One vector is turned by the same rotation once a tick. Each row is the vector after some number of ticks, and that number follows the row.
The counts run from 0 to 310.
[-0.46 -0.20 -4.45 -0.86  0.50 -0.53  0.68 -3.35  1.63  0.87 -1.38  3.31
  1.89  0.82  0.31 -1.29 -1.18  2.19 -1.84 -1.11  2.81  2.06  0.48  1.89
  1.57  0.40  0.53  1.59  0.48 -2.01  1.16 -1.67  0.09  2.41  0.97  2.03
  0.89  1.33 -2.11  0.92  1.95 -1.87 -0.11 -0.83 -0.58  1.70]  265
[-1.75 -1.15  0.77 -0.36  2.18 -2.39 -0.74  0.15  0.49  2.12 -4.70  0.88
  1.50  0.56 -1.84 -0.96  1.03 -1.31 -0.59  3.06 -0.48 -3.40  1.63 -0.32
 -0.10 -2.73 -3.20  0.30 -0.58 -0.84  0.30  0.32  2.75  1.07  0.30  0.39
 -0.37  0.96  0.78 -3.14 -0.64 -2.07  3.41 -0.05  0.18  2.72]  76
[-0.37  1.95  0.74 -3.13 -0.30 -2.01  2.48  0.85 -0.72  1.77 -1.82  1.45
  2.23  0.84 -1.54  2.47 -3.09 -1.19  1.16  2.05 -2.48 -3.74  0.82 -1.66
  2.61 -0.23 -2.60  1.62 -0.72  0.35 -2.07  0.45 -0.59  1.30  0.27  2.20
  1.27 -0.10  0.88 -0.79  1.04 -1.54 -1.11 -0.60  0.07  0.36]  144
[-1.32 -0.40  1.10 -0.31 -0.56  2.31  0.58  0.69 -0.90  2.32 -1.95  0.68
  2.53  2.17 -1.97  0.79  0.34  0.82  1.54 -1.17 -1.29  0.28 -0.12 -2.73
  2.00 -0.55 -0.46 -2.57 -0.47  1.90  1.91 -0.63 -2.11 -0.83  0.17  2.54
  0.27  0.29 -2.00 -0.91  0.30 -2.62  3.34 -0.67  0.74  5.14]  103
[-0.99 -1.08 -0.28  1.06 -1.61  0.18 -1.31 -0.82  0.51 -0.88  1.24 -0.93
 -2.15 -1.87  3.76  0.80  6.10  0.13  0.07  1.39 -0.48  1.89 -1.19  1.52
 -1.41  2.13  2.51 -1.08  3.07  2.01  2.22  1.57  0.93 -0.10 -1.54 -2.26
 -1.83  0.73 -1.41  1.03  0.79 -1.47  2.33  0.52  1.17 -0.74]  119
[-2.56  0.48  0.01 -0.43 -2.19 -1.52  1.73 -0.17 -0.71  0.88  0.04 -3.39
 -2.48 -3.57  0.99  0.26  0.32  0.60 -0.92  2.39  3.09  0.51 -1.50  0.49
 -1.22  1.39 -0.30 -0.26  0.89  0.92  1.90 -1.23 -2.73 -0.54 -3.11  1.82
  0.23 -0.98 -2.87 -1.26 -0.77  2.12  3.11 -0.11  1.10 -0.47]  115
[ 1.58 -1.00 -3.50  1.12  0.42  1.01 -0.23 -2.03  0.67  0.64 -0.42  2.61
 -0.03  0.89  2.04 -1.20  0.24  2.34 -2.65 -0.08  1.61  4.39 -1.49  2.13
  1.49  0.31  1.20  1.67  0.14 -1.99  2.62 -1.06 -1.70  0.56 -1.14 -1.29
 -1.61  0.79 -2.31  2.11  1.32 -3.27  0.12  1.34 -0.60 -0.58]  264
[-1.41  1.74 -3.64 -0.08  0.57  0.41  2.43 -2.71  1.73  1.49  0.52  0.44
 -1.12 -2.55  0.17  1.42  1.39 -0.45 -1.00  0.33  4.84 -1.35  0.79 -0.77
 -1.30  0.26  1.46 -0.75  1.70  0.39  0.51  0.46 -0.19  1.30 -0.56  0.81
 -1.02  2.82 -2.10 -1.23  3.38  0.01  2.27 -1.18  1.17 -0.29]  38
[-0.69  1.70 -0.75  0.00  0.16 -1.73  0.68 -0.70 -1.10  1.05 -0.27 -1.52
 -0.85 -3.34 -1.31 -0.55 -0.13  2.06 -4.61  3.29  3.99  0.05 -0.07  1.34
 -0.88 -0.20 -0.59  0.65  0.96  1.20  1.69  1.60 -2.06 -0.39 -3.33 -1.71
  0.02  0.83 -2.81 -2.29  0.59  1.24  2.73 -0.47  0.83 -1.84]  210
[ 0.56 -0.61 -1.14  0.14 -1.75  0.79 -0.37  0.66 -1.59 -0.47  1.58 -2.97
 -2.42 -0.68  2.30 -0.84  0.26  1.10  2.95  2.39  1.05  3.08 -0.67  0.75
 -0.90  4.84  1.09 -1.05  0.18  1.71  2.17  0.73  0.33  0.24 -3.31 -1.28
 -0.32 -1.84 -2.51  0.00  2.08 -0.64  1.17  0.54 -1.75 -2.69]  291
[-0.97 -0.08  0.89 -1.61 -0.21 -1.69  0.02 -0.34  0.52  1.12  0.06  0.13
 -1.46  0.83  2.71  1.95 -0.77 -2.32  2.98  1.39 -2.24 -1.75 -0.14 -1.74
  3.49 -0.99 -2.66  1.16 -0.35 -0.14 -1.58 -1.53  0.07  1.06  0.35  1.39
 -4.23 -0.52  3.87  2.25 -1.05 -3.02 -0.47  2.07  2.44 -1.23]  59
[ 1.01 -2.59 -0.09  2.26  0.72  0.10 -1.81 -1.63 -0.11  1.40 -0.88 -0.73
 -0.35 -0.16  2.87 -3.47 -0.02  1.62  0.24  1.94 -0.44  3.56 -1.88  2.33
 -0.32  0.88 -1.04 -0.54 -0.15 -1.38  2.80  0.65  1.21  0.90 -0.84 -1.68
 -2.16 -0.68 -0.30 -0.08 -0.68 -4.26  1.40  3.46 -0.79 -0.07]  73
[ 1.50 -0.77  0.61 -0.50  2.44  1.59  0.85 -0.71  0.83  1.59 -0.72 -0.10
 -0.63 -1.95  3.50  0.91  1.39 -0.90  0.81 -1.39  1.00 -0.54  1.33  0.58
  0.18  0.92  2.06  2.08 -0.91 -0.31 -0.69  1.01  0.47 -3.18 -2.59 -2.78
 -3.46 -0.07 -0.66  1.29 -0.77 -2.93  0.47  2.06  1.36 -3.40]  41
[ 0.71  0.35 -0.54 -0.83 -1.32 -0.47 -0.38 -0.08 -0.65 -1.56  1.12 -0.82
 -2.98 -0.41  1.52  0.63  2.30 -0.67  0.74  3.19  0.89 -0.62  0.48  0.72
 -1.40  3.69  2.04 -0.88  3.50  1.22  0.89  2.69  1.54  1.72 -1.68 -2.77
 -1.30  0.84 -0.89 -0.72  3.14  0.21  0.62 -1.09 -1.70 -2.55]  33
[ 1.90 -0.01  0.75 -0.68  1.62  0.36  0.02  0.51  0.47  2.91 -0.52  1.34
  1.53 -1.96  1.69  1.79  1.12  0.89 -1.02  0.21 -1.62 -1.13 -0.81  0.07
  2.89 -1.45  0.00  3.28 -1.46 -0.43 -2.06  0.10 -1.73 -2.65 -1.28 -2.36
 -2.04  0.18  0.58  2.09 -1.96 -4.36  0.81  2.48  2.80 -3.09]  136
[-2.16  0.00 -0.43 -1.66 -2.77 -2.14 -0.81 -2.18 -1.14  0.68 -0.94 -0.25
  1.49 -0.33  1.60 -3.17  0.80  1.47 -0.90  2.07  1.30  2.66  1.71  4.16
 -1.44  3.04  0.89 -0.11  1.73 -0.09  1.75  1.40  0.91  0.78 -1.03 -0.44
  1.04 -1.91 -2.00 -0.61  0.37 -0.81 -0.17 -1.80 -3.81  1.06]  206
[ 0.56 -0.26  0.61 -0.37  1.14 -2.72 -0.25 -0.65 -1.62  0.46 -1.41 -0.95
 -2.75 -2.05  1.66 -1.25 -0.23 -0.03 -2.49  4.42  2.88  0.52  0.77  2.87
  0.78 -0.09 -1.89  3.07 -0.15 -0.53  0.21  0.42  0.87 -0.14 -4.47 -2.66
 -1.16  1.15 -0.81  0.63 -1.20 -0.84  0.82  1.45 -0.18 -3.12]  78
[-1.72  1.31 -1.87 -2.23 -0.17 -1.21  1.79 -0.28  0.28  2.26 -1.99 -1.26
  2.50 -3.38 -0.70  0.86 -0.29  1.42 -2.54  2.27  3.09 -2.29  1.46  1.68
 -1.76  1.63 -1.18  1.30  0.37  0.72 -0.77  0.57  0.17 -1.18 -2.58 -0.23
  3.25 -0.99 -3.60 -0.42  0.53  1.40  2.45 -1.46 -0.18 -1.14]  211
[-2.05 -1.37  0.58 -0.77  0.22  0.23  0.51 -0.95 -0.47  3.49 -2.41 -1.28
  4.05  0.70  0.69 -2.00 -1.09  0.75  2.50 -0.64  0.09  0.61  1.99  0.09
 -2.28  2.28 -0.80 -1.66 -0.89  0.48  0.92  0.74  1.40  0.57 -0.22  1.86
 -0.51 -2.26 -1.51 -0.85 -0.18 -3.85  1.42 -0.49 -2.66  3.35]  26
[ 0.37  1.01  0.11 -1.89 -2.51 -0.69  0.44 -0.89  1.58 -1.26 -0.53  2.96
 -0.70  0.28 -0.60  1.05  3.90  1.44 -2.26  1.55 -0.28 -1.05 -0.36  3.43
 -0.17  1.66  3.11  0.40  3.65 -0.99  1.65  1.11 -0.59  1.01  0.15 -0.58
  1.46  1.93 -1.72 -1.56  3.32  0.04 -0.59 -2.93 -1.56 -0.03]  129
[ 0.95  0.62 -2.50 -0.08  0.59  0.47  0.91  0.53  0.64 -0.82 -0.04  1.21
 -3.17 -0.09  0.40  3.27  0.84 -0.18 -0.97  0.88  0.44  0.12 -1.44 -2.88
  4.16 -2.06 -0.22  2.26  0.03  1.38  0.14 -1.56 -2.80  0.34 -0.65 -0.27
 -2.84  2.10  0.25  1.29  1.32 -0.64  2.29  0.81  4.60 -1.01]  182
[-2.88  1.46  1.68 -1.12 -1.43 -1.60  1.25 -1.88 -0.59  1.52 -0.21 -0.48
 -1.22 -2.57 -0.01 -0.88  0.41 -1.49 -2.09  1.81  3.80 -0.98  1.99 -0.26
 -0.69 -1.12 -1.09 -1.18  2.73  2.40  0.71  1.45  0.00 -0.37 -3.46 -0.39
 -2.31  3.16 -1.49 -1.55 -0.46  1.01  2.49 -2.34 -0.92  1.77]  29
[-4.56 -0.01  0.33 -3.19 -2.33 -1.52  0.93  1.20 -0.33 -0.16 -1.47  0.29
  0.09  0.92  1.66  1.85  0.20 -3.09  3.63 -0.53  0.19 -1.91  2.65 -1.06
  1.01 -0.11 -1.33  0.83  0.61  4.13 -0.69 -0.73  0.54  0.24 -0.05  2.84
 -0.37 -0.05 -0.59  1.76 -0.70 -0.28  1.07 -2.84  0.03  2.55]  107
[-0.55 -0.55  3.20 -2.29 -5.32 -2.95  1.35  0.21 -0.26 -0.35  0.97  1.99
 -1.16 -0.18  2.42  0.79  1.59 -0.87  0.84  1.43 -2.38  1.77 -0.38  3.51
  3.41  0.03 -0.41  0.41  3.79  0.82  0.28 -0.63 -0.96 -0.55 -0.90  1.53
  0.06  2.08 -0.73  1.62 -2.67  0.60 -1.07 -0.42 -1.27  2.11]  61
[-1.03 -0.65 -0.42 -2.04 -2.13 -0.57  0.86  1.17 -1.73  1.68  0.39  2.04
  2.48 -1.24 -1.03  1.11  0.36  0.93  1.12 -0.83 -0.48  0.49  0.04  0.70
  2.41  0.04 -1.90  2.20  0.09  4.58 -1.56  0.88 -0.46 -1.47 -1.92  0.43
  2.19  1.62 -4.04  2.58 -2.58  0.03  2.32 -0.34  0.98  2.89]  279
[-2.09  1.24  0.95 -2.55 -2.33 -1.68  3.52 -1.25  0.29  2.22 -0.90 -1.17
 -0.17 -0.78  0.59 -0.73 -3.59 -0.81  1.30  0.02  2.44  0.83  0.54  1.12
  1.66  0.76 -1.93 -0.38  1.58 -0.11  0.92 -1.61 -1.52  1.10 -0.86  5.52
 -0.09 -0.66 -1.20 -0.63 -0.11  0.72 -0.83 -1.07 -1.15  2.36]  238
[ 1.16 -2.14  3.90 -0.61  0.81  0.23  0.90  1.00 -0.74  1.86 -2.75 -1.24
  0.82  1.46  1.49 -1.99 -1.02 -0.39  3.03  1.33 -2.60  0.25  1.20  1.73
 -0.04  2.97 -1.50 -1.65 -0.49 -1.45  0.61  2.06  2.11 -0.62 -1.86 -0.59
  0.03 -2.06 -1.03 -1.19  0.13 -2.13  0.04  1.25 -3.22  0.59]  158
[-0.01  0.37 -0.04 -0.45  1.58 -1.18  0.72  0.01 -1.21  2.49 -0.41 -1.80
 -0.76 -0.08  1.63 -0.17 -3.04 -2.69  3.97  2.20 -0.65 -1.95  0.94 -1.96
  1.50  1.01 -4.12  0.34 -1.00  1.14 -2.24  0.80  1.78  1.62 -0.73  0.63
 -3.05  0.32  2.24  1.07 -0.90 -3.52  1.65  2.20  0.71 -0.93]  154
[ 1.63 -0.58 -0.07  1.37  3.42  2.46  0.53 -0.75  0.91  3.19 -2.51 -2.85
  1.68 -1.16 -0.15  0.01  0.05  1.36  0.55 -0.15  0.74 -0.19 -0.14 -1.28
 -1.97  2.46  1.15 -1.88 -1.70 -2.06  2.16  0.69 -0.59 -1.74 -1.97 -1.74
 -0.88 -1.73 -1.26 -3.08  2.31 -2.56  1.40  1.73 -0.54 -1.44]  36
[ 2.06  0.72  2.08 -2.36 -1.22  2.01  2.26  0.67  0.93  1.15 -1.16  3.15
  2.41  1.59 -1.97  2.10  0.88  0.43 -0.06 -1.64 -2.22 -2.01  1.29  1.12
  1.20  1.83  2.04 -1.12  1.84 -0.15  1.85  1.87 -1.50 -1.43 -0.26 -0.57
  1.59  0.92 -2.47 -1.73  2.14 -0.35 -1.35 -2.58 -1.89  2.17]  225
[-0.81  0.73  0.31 -1.16  0.53 -0.96 -0.36 -0.08 -2.29  1.05 -0.84 -3.68
 -2.28 -0.11  0.65 -2.03 -4.26 -1.07  1.37  2.83  2.71  1.78  0.97 -2.37
  1.25  1.31 -3.08  0.02 -1.36  1.09  0.88 -0.27 -0.37  1.41 -3.15  0.87
 -3.65 -1.61  0.74 -0.80 -0.33 -2.20  0.71  0.91 -0.58 -0.94]  286
[-3.09  1.35 -0.72 -2.50 -1.86 -2.38  0.94 -0.06 -2.22 -0.45  1.04 -1.96
 -3.17 -0.80  0.11 -0.75 -2.38 -2.14  1.35  3.74  3.98  0.08  1.06 -1.19
  0.55  2.01 -2.39  0.69  1.80  2.87  0.46  0.20  0.70  2.62 -2.49  1.36
 -1.08  0.79 -0.69 -0.46  0.71  0.25  1.27 -1.09 -0.53 -0.32]  287
[-0.30 -0.41  0.69 -2.07 -1.02  0.40  0.37 -1.92  1.29  0.17 -1.41 -0.35
 -1.13 -0.03  2.15 -1.22  2.61  0.58 -1.24 -0.75  3.30  1.96  2.24  3.64
 -1.14  2.69  3.47  0.15  2.58 -0.57  1.59  0.31 -0.53 -1.38 -2.04 -0.62
 -0.04 -0.11 -3.43 -1.00  1.12 -0.97 -0.97 -2.06 -2.99 -0.07]  301
[ 0.80  0.60 -1.03  0.03  3.45  2.25  0.29 -1.68  1.26  2.95 -3.03  0.22
  4.30  1.26  0.76 -1.38 -0.51  1.09  0.01 -1.47  0.38 -0.66  2.51 -1.12
 -0.74  1.52  2.01 -0.11 -2.61 -1.83  0.04  0.93  0.68  0.92  0.17 -0.96
 -1.82 -1.57  0.84 -1.34  1.56 -5.36  0.37  0.45 -1.09  0.04]  217
[-2.35 -1.54  0.22  2.00 -1.54 -0.90  1.86 -2.46  1.65  3.38 -1.38 -0.12
  0.18 -1.78  0.08 -0.38  2.15  0.74 -0.42  0.68  1.82  0.69 -1.48  1.45
 -1.46 -1.17 -1.96 -2.15  2.22  0.33  1.67 -0.78 -0.73  0.28 -0.87  3.81
 -0.07  1.22 -3.07 -1.42 -0.74  0.95  3.35  0.73  0.71  3.10]  247
